Where one turn sends some rows of the set: a few examples, then the rows asked
fipa: [-1.53  0.27 -2.47 -3.25  0.37 -1.18  0.27 -0.19  0.65  2.38  1.71  0.25
 -1.20  1.08  1.26]
nefir: [ 0.69  2.31  0.65  1.52  2.21 -2.79  0.54 -0.20  0.92  1.50 -1.37  0.31
  1.92 -1.32 -0.79]
fak: [-2.57  1.39 -1.11  0.39  1.32 -2.56 -1.08 -1.05 -2.92  0.73 -0.70  1.48
 -0.87  0.06  1.61]
tiro: [-0.50 -1.73 -0.99 -1.49 -0.97 -0.22  0.41 -2.75  2.72 -0.19  0.78 -0.30
  0.56  3.17  0.00]
Gemon: [ 1.54  1.42  0.71  1.68  0.19 -1.92 -2.31  1.27 -1.94 -1.06 -1.97  0.71
 -1.59 -1.62  0.05]
kebu: [-0.26  0.28  0.02 -1.37  0.32  0.26  0.49 -1.15 -0.95 -0.13 -0.09 -1.80
 -2.20  0.88  4.40]
zam: [-0.30  1.69  1.92 -1.34 -1.06 -0.38  2.68  2.33  0.07 -3.30  1.17  0.88
  1.18 -0.56 -0.45]
govi: [-1.17 -0.36  0.77  1.66  3.33  0.35  3.54  1.20  1.55 -0.62 -0.38  0.81
 -0.46 -0.37  1.22]
nadis: [-0.28  3.34  0.14 -0.05  1.05 -0.70  3.06  0.96  0.53  0.76 -2.69  0.88
  2.29  2.13 -0.53]
filub: [-2.31 -1.08 -0.42  1.18 -1.44  0.98  1.39 -1.20 -0.75  0.55 -0.44  0.83
  2.84  0.30  2.79]
Gir: [-0.29  1.50  0.12  4.65 -1.48 -0.49  0.42  0.79  0.89  0.31 -0.46  0.28
 -0.14  0.85  2.81]
Fuvu: [-1.63  1.45 -0.54  1.85 -1.19 -0.33  1.41 -0.61 -0.83  2.20 -2.70  2.95
  1.24  1.19 -2.16]
nal: [ 0.78  0.25  0.78 -1.30 -0.25  2.53  1.78  1.45  1.92 -0.04  1.99  0.07
 -3.29 -0.81  0.82]
pimos: [ 1.44  3.52 -0.25  1.49 -0.71  1.34 -0.90  3.13  2.05  0.48  0.08  1.85
 -0.94  0.76 -0.74]
zad: [-1.81  1.88  0.38  3.59  1.45  2.34 -1.07  0.65  0.65  0.34 -1.91  0.70
 -0.70 -0.26  1.68]
pegi: [ 0.57  4.69  0.48  1.06 -2.08  1.47 -1.97  0.31  0.45 -1.33 -0.72  0.76
  1.28  0.52  0.35]
pak: [ 2.10  1.29  1.05 -1.88 -1.54 -0.55 -0.31  0.07 -0.08 -1.27  2.23 -0.11
 -3.19 -1.34  0.26]
Bobo: [-0.92  0.10 -0.41 -2.80  0.14 -0.48 -0.49 -3.71  0.02 -0.09  0.49 -1.02
  1.12 -1.77  1.21]
gagun: [-0.77 -0.77 -1.00 -1.23  0.03 -0.45  3.86 -0.60  1.43  0.00  0.20  1.78
 -3.26  1.72 -1.33]
nisa: [ 1.08  0.92  0.23 -0.41  0.22  0.78  0.11  3.76 -1.01 -0.61 -2.65 -0.62
  0.48  0.86  2.55]
nopo: [ 0.82  3.60 -1.47 -0.92 -1.37 -2.30  1.13  0.51 -0.78  0.12  0.99  3.24
 -0.73  1.92 -1.09]
nef: [-0.46  0.61  0.89  0.99 -0.98  0.27  0.86  0.82  0.88  1.83 -0.85  1.48
  3.21 -2.24 -2.09]
nevez: [-3.23  1.47  0.34 -2.53  0.88 -0.41  1.95 -0.25 -0.13 -0.56  1.32  0.45
 -2.56 -2.16 -0.20]
fus: [-3.77 -0.46  0.57  0.46  0.99  0.03 -0.55  2.46 -0.69  1.86 -1.83  1.28
  1.16  0.08 -1.40]
tira: [-2.89  2.89  1.40 -0.61 -0.34 -1.25 -0.19  0.68 -1.55 -1.12 -2.44  0.98
  1.62  1.47 -2.28]
bame: [ 1.10  0.64 -0.51 -2.80 -0.97  2.56 -1.35 -1.44  0.04 -0.59 -0.43  0.48
 -2.55  2.94 -0.13]
piduz: [-0.60  0.53  0.28 -0.05  0.42  2.65 -1.55 -3.17  0.23 -0.25 -0.39  0.83
 -3.88  0.06 -0.22]
Sabog: [ 1.26  1.29 -0.60  0.15 -1.43 -1.56  0.09 -1.74  0.11  0.69  1.82 -0.24
 -3.61  1.12  2.35]
piv: [-1.24  0.56  1.93  1.58  0.10 -3.43  1.15  0.82  0.55 -0.98 -1.33 -0.80
  2.49  1.96 -0.20]
Mefir: [-0.39  0.35 -0.64 -3.20  3.46  1.11  0.98 -2.09  1.95 -0.50 -0.96  0.04
 -1.15  0.88 -0.77]
dok: [ 0.92 -1.10  1.51  1.40 -2.02  1.80  0.23  2.80 -0.26 -2.07 -2.13  0.40
  0.60 -0.40  0.00]
pove: [-0.27 -0.33 -0.79 -2.74  0.32  2.40 -0.48  2.11  0.97  0.29 -0.05  1.14
  2.75  2.08 -0.05]
nol: [ 1.09  1.96 -0.08 -0.93  1.21  0.83 -2.58 -1.80  0.80 -0.71  0.03  2.23
  1.39 -0.54 -2.76]
fufor: [ 1.46  0.13 -0.88  1.69 -0.93 -0.61 -2.30  0.71 -1.37 -0.27 -3.22  1.62
 -1.25  2.64 -0.33]
dom: [ 0.24  1.22  0.53 -2.02 -2.25  2.89  0.45 -1.95  0.37 -1.18  0.40 -1.11
 -0.28  1.71  2.66]
Kulo: [-0.84 -0.44 -0.79 -1.74 -3.54 -1.58  2.42 -1.70 -0.27  0.07  1.93  1.02
 -0.57 -0.92  0.01]
Ribu: [-1.78 -0.03  1.38 -0.81 -0.54 -0.03  1.33 -3.24  1.54 -3.18  0.45  0.25
 -1.14  0.01 -2.08]
katu: [-0.33 -2.82  1.10  0.83 -1.06  2.18  0.92 -1.03  0.82 -0.78  0.35  0.19
 -3.72  0.01  0.53]
loka: [-0.06 -0.10  0.48  0.37  0.35 -2.74 -1.15  2.75  1.43  1.55  0.04  0.63
  1.68  0.97 -2.53]
misig: [-0.15 -1.92  0.22  2.94  1.36 -2.01 -0.67 -1.70  1.03 -0.84 -0.31  1.89
 -1.17  1.54 -1.71]

bame -> nal
fak -> nol
Where do these go?
zad -> Gemon
tiro -> gagun
fus -> nefir

Where one turn sends some rows of the set: a few examples, then the rows asked
Nibe: [ 1.16 -1.03  1.19  1.25  1.36 -1.86  1.28  3.12 -1.20  0.24 -0.01  2.43
  0.71  1.70  0.82  1.49  2.30 -1.29  1.99 -0.67  2.60  2.65 -0.08 -0.92
  1.48  1.32 -1.65 -0.85  0.33  0.00  0.91]
kobu: [-0.17  0.50  0.42  3.50 -1.34 -1.17  0.09  1.41 -1.56 -0.14 -0.48  1.57
 -2.22  1.51  1.60 -2.31  0.18  0.88 -0.47  1.93  2.01  1.21  0.00  1.08
 -0.80 -0.45  0.50 -0.72 -0.68  3.95 -1.34]
gav: [ 0.07 -0.43 -0.57  2.24  0.13 -0.01 -1.21 -1.64 -0.46 -0.01  0.31  2.15
 -1.07 -0.73 -1.14  0.45  1.57 -0.04  3.24 -0.86 -0.06  2.81 -0.67 -1.13
 -0.13 -0.07  1.58  2.73 -3.78 -2.49 -0.29]
kekur: [-0.25 -0.61  1.74  2.38 -1.46 -2.31  0.54  1.51 -0.68 -0.41 -0.48  0.16
 -2.34  0.97  0.44 -3.17 -0.08  0.93 -0.24  2.17  2.52  0.47  1.54  1.51
 -0.70 -2.13  0.11 -1.19 -0.70  3.00  0.50]
Pefu: [-0.48  0.24 -1.27 -2.63 -0.15  0.55 -0.42 -0.85  0.85 -1.22  0.53 -2.00
  0.54 -0.43 -1.26  0.24 -0.95  2.83 -2.41 -2.55 -1.78 -3.16  1.14 -1.87
 -0.35 -0.90 -0.93 -0.67  0.60 -1.28  1.82]
sazib: [-0.27 -1.11  0.67  0.37 -0.51 -1.00 -0.78 -1.25  0.10 -1.47  0.55  0.63
 -1.55 -0.79 -2.25 -0.60  0.98  0.81  2.84 -0.87  0.12  1.52  0.93 -0.43
  0.57 -2.02 -0.16  1.26 -3.25 -4.54  1.44]
tase: [ 1.45  0.26  3.30  0.10  3.28 -0.80 -0.10  1.69  0.67  1.08 -2.36 -0.58
  1.01  0.26  0.42 -0.45 -1.80  0.01  1.42 -0.50 -0.68  1.60 -2.89  2.73
  1.71 -0.78  3.77 -0.28  1.05 -0.79  0.28]
miki: [ 1.26  1.71 -2.91  0.47  1.83  2.22  0.65 -1.04 -2.20 -0.57 -1.02 -0.97
 -0.61 -0.49  1.26  2.37  0.53  1.13 -1.19 -0.98 -0.93 -1.14 -1.58 -2.79
 -2.26  1.40  2.96 -0.03  1.06  1.38 -0.76]
por: [ 0.25 -0.40  1.03  1.19  0.90 -1.27  0.80  3.72 -0.42 -0.28  0.65  1.97
  0.73  1.94  0.96  1.43  2.21 -0.68  1.62 -0.45  2.31  2.05  0.69 -1.60
  2.70  1.10 -2.79 -1.50  1.23 -0.88  0.93]
mubo: [-0.41  0.39 -0.46  1.68 -0.83  1.82  0.19 -1.55  1.34 -1.43  1.06  1.43
 -1.13  1.07 -1.63  0.45  1.16  2.47  3.38 -0.11 -0.96  2.09 -0.11 -2.19
  0.91  0.12 -0.49  1.50 -1.89 -3.52  0.22]
Lorit: [ 0.51  0.66 -2.92 -0.12  0.55  1.78 -0.28 -2.20 -0.62  0.97 -0.07  0.61
  1.19 -0.22  0.11  1.84  0.12  1.73 -1.16 -2.64 -1.89 -1.27 -1.64 -2.41
 -2.12  1.97  1.59  1.16 -0.23  2.13 -0.46]
lupa: [-0.97  0.82  1.21  2.97 -1.88  0.13  0.39  1.44  0.08 -0.70  0.38  0.56
 -2.11  1.94  1.01 -2.84  0.19  2.23 -0.94  2.43  1.57  0.48  1.49  0.01
  0.27 -1.50 -1.13 -1.72  0.75  2.72 -0.55]
ses: [ 0.08  1.59  2.91 -0.44  2.81  0.55 -1.53  2.58  1.39 -0.62 -1.36 -0.84
  1.03  0.49  0.72 -0.53 -2.32  1.21  0.20 -0.22 -1.11  0.85 -1.73  1.71
  3.42 -1.20  1.66 -1.53  1.77 -2.51 -0.43]
tor: [ 1.65  1.88  1.34  0.02  2.42  0.31 -0.11  1.29  0.07 -0.77 -2.58  0.33
  0.47  1.58  1.43  0.91 -2.06  1.20  1.30 -0.33 -1.29  1.08 -3.66  1.72
  2.70  0.78  2.64 -1.38  1.99 -0.96 -1.33]
paz: [ 0.80 -1.13  0.07 -0.46  3.05 -0.84 -0.05 -0.19 -1.51  1.26 -0.97 -3.17
 -0.05 -2.67 -0.76  0.08  0.63 -0.96 -1.09 -1.16  0.23 -1.48  0.50 -0.37
 -2.79 -2.08  4.22  0.93 -0.53  0.97  2.18]
boge: [-2.21  0.85  2.61 -1.53 -1.76  1.23 -2.12 -0.20 -0.04 -0.83 -2.75 -2.12
 -0.99 -1.27 -0.56 -3.46 -0.75 -1.29  2.00  0.17 -1.31  0.51  0.73 -1.81
  0.98  0.67  1.64  0.12 -1.20  0.04 -3.87]
zos: [ 0.65 -0.29  0.62  0.08  1.73 -1.06 -0.03 -1.88 -1.17  0.72  0.40 -1.98
 -0.51 -1.71 -0.77 -0.71  1.79  0.61 -3.97 -0.72 -0.88 -2.66 -0.22 -0.04
 -3.65 -0.01  2.12 -0.80 -0.76  1.75  1.48]
lape: [-0.74  0.68  1.61 -2.07 -2.34  0.35 -0.13 -1.17 -0.62 -2.23 -3.95 -1.61
 -1.81 -0.27 -0.25 -2.31 -0.72 -0.29  3.16  0.09 -1.16  0.20  0.19 -1.41
  0.17  1.44  1.93 -0.41 -0.79 -0.15 -3.61]
gifep: [ 1.36 -0.13  1.08  0.45  0.08  0.73  0.26  1.02 -1.27  0.98 -0.74 -1.74
  1.31 -0.30  1.99 -0.83  0.57 -1.95  2.15  1.83  0.80  0.82  0.24 -0.77
  3.80  2.73 -3.60  0.33 -1.00 -2.11 -1.19]
fam: [-0.67  1.18 -0.76 -1.39  1.41  2.01 -0.63  0.56 -0.05 -1.16  0.38 -3.69
 -0.53 -1.24 -0.30  0.31 -0.14  1.83 -2.65 -0.40 -1.33 -2.77  1.65 -2.58
 -0.25 -2.10  0.45 -1.43  1.31 -1.51  1.40]
Luru: [-1.18 -0.19  3.08 -1.43 -1.54  1.32  0.26 -1.19  0.86 -0.06 -2.96 -2.36
 -0.75 -0.37 -1.23 -3.31 -0.24 -0.82  3.70  0.35 -1.51  0.53  0.43 -1.36
 -0.05  0.73  2.33  0.54 -0.91  1.03 -2.75]
Dit: [ 0.33 -1.44  2.20  0.75  1.22 -1.95  1.06  3.71 -0.42  0.45  0.34  1.35
  1.03  1.47  0.32  0.57  2.11 -1.12  1.91 -0.68  2.47  2.13  1.16 -0.50
  2.03  0.12 -2.08 -0.90  0.62 -0.66  1.93]
Vam: [ 0.62  1.16 -1.21  0.66  1.27  0.51  0.00 -2.18 -1.55 -0.67  0.54 -0.80
 -1.00 -0.81  0.17  0.11  1.70  1.51 -4.10 -0.66 -1.42 -2.53 -1.04 -1.21
 -3.21  1.70  1.73 -1.42  0.10  1.94  0.06]
vav: [-0.56  0.89  0.41 -0.10  1.07  0.35 -0.58 -1.46 -0.33 -0.51  1.31 -2.38
 -0.53 -1.06 -0.69 -0.88  1.41  1.81 -5.00 -0.38 -1.41 -3.11  0.58 -1.27
 -2.34  0.03  0.62 -1.91  0.24  0.60  1.19]
vegap: [ 1.92 -1.31  2.18  0.05  0.41 -0.02  1.75  0.54 -0.64  1.59 -0.83 -2.46
  1.62 -0.15  1.03 -1.38  0.81 -1.81  3.21  2.18  0.67  0.59  0.46 -0.19
  3.04  2.02 -3.06  0.78 -0.84 -1.67  0.03]
fuf: [ 0.34 -1.57 -0.54 -1.44  1.75 -1.89 -1.56 -1.13 -1.17  1.11 -0.51 -1.26
  1.02 -2.44 -1.08 -0.39 -0.09 -0.59 -1.93 -3.23 -0.38 -1.83  0.11  0.23
 -2.79 -1.23  2.22  1.45 -2.13  0.69  1.71]
zomu: [ 2.76 -1.02  0.76  0.13  0.19 -0.72  1.60  0.32 -1.84  0.64 -1.70 -1.69
  0.63 -0.06  2.04 -0.59  0.65 -1.95  3.33  1.81  1.16  0.74 -0.38 -0.20
  2.84  3.07 -2.76  0.56 -1.31 -1.76 -0.71]

Nibe -> Dit
sazib -> mubo
lupa -> kobu
Where do these go?
lape -> Luru
miki -> paz
Vam -> zos
Lorit -> fuf
tor -> tase
vegap -> gifep

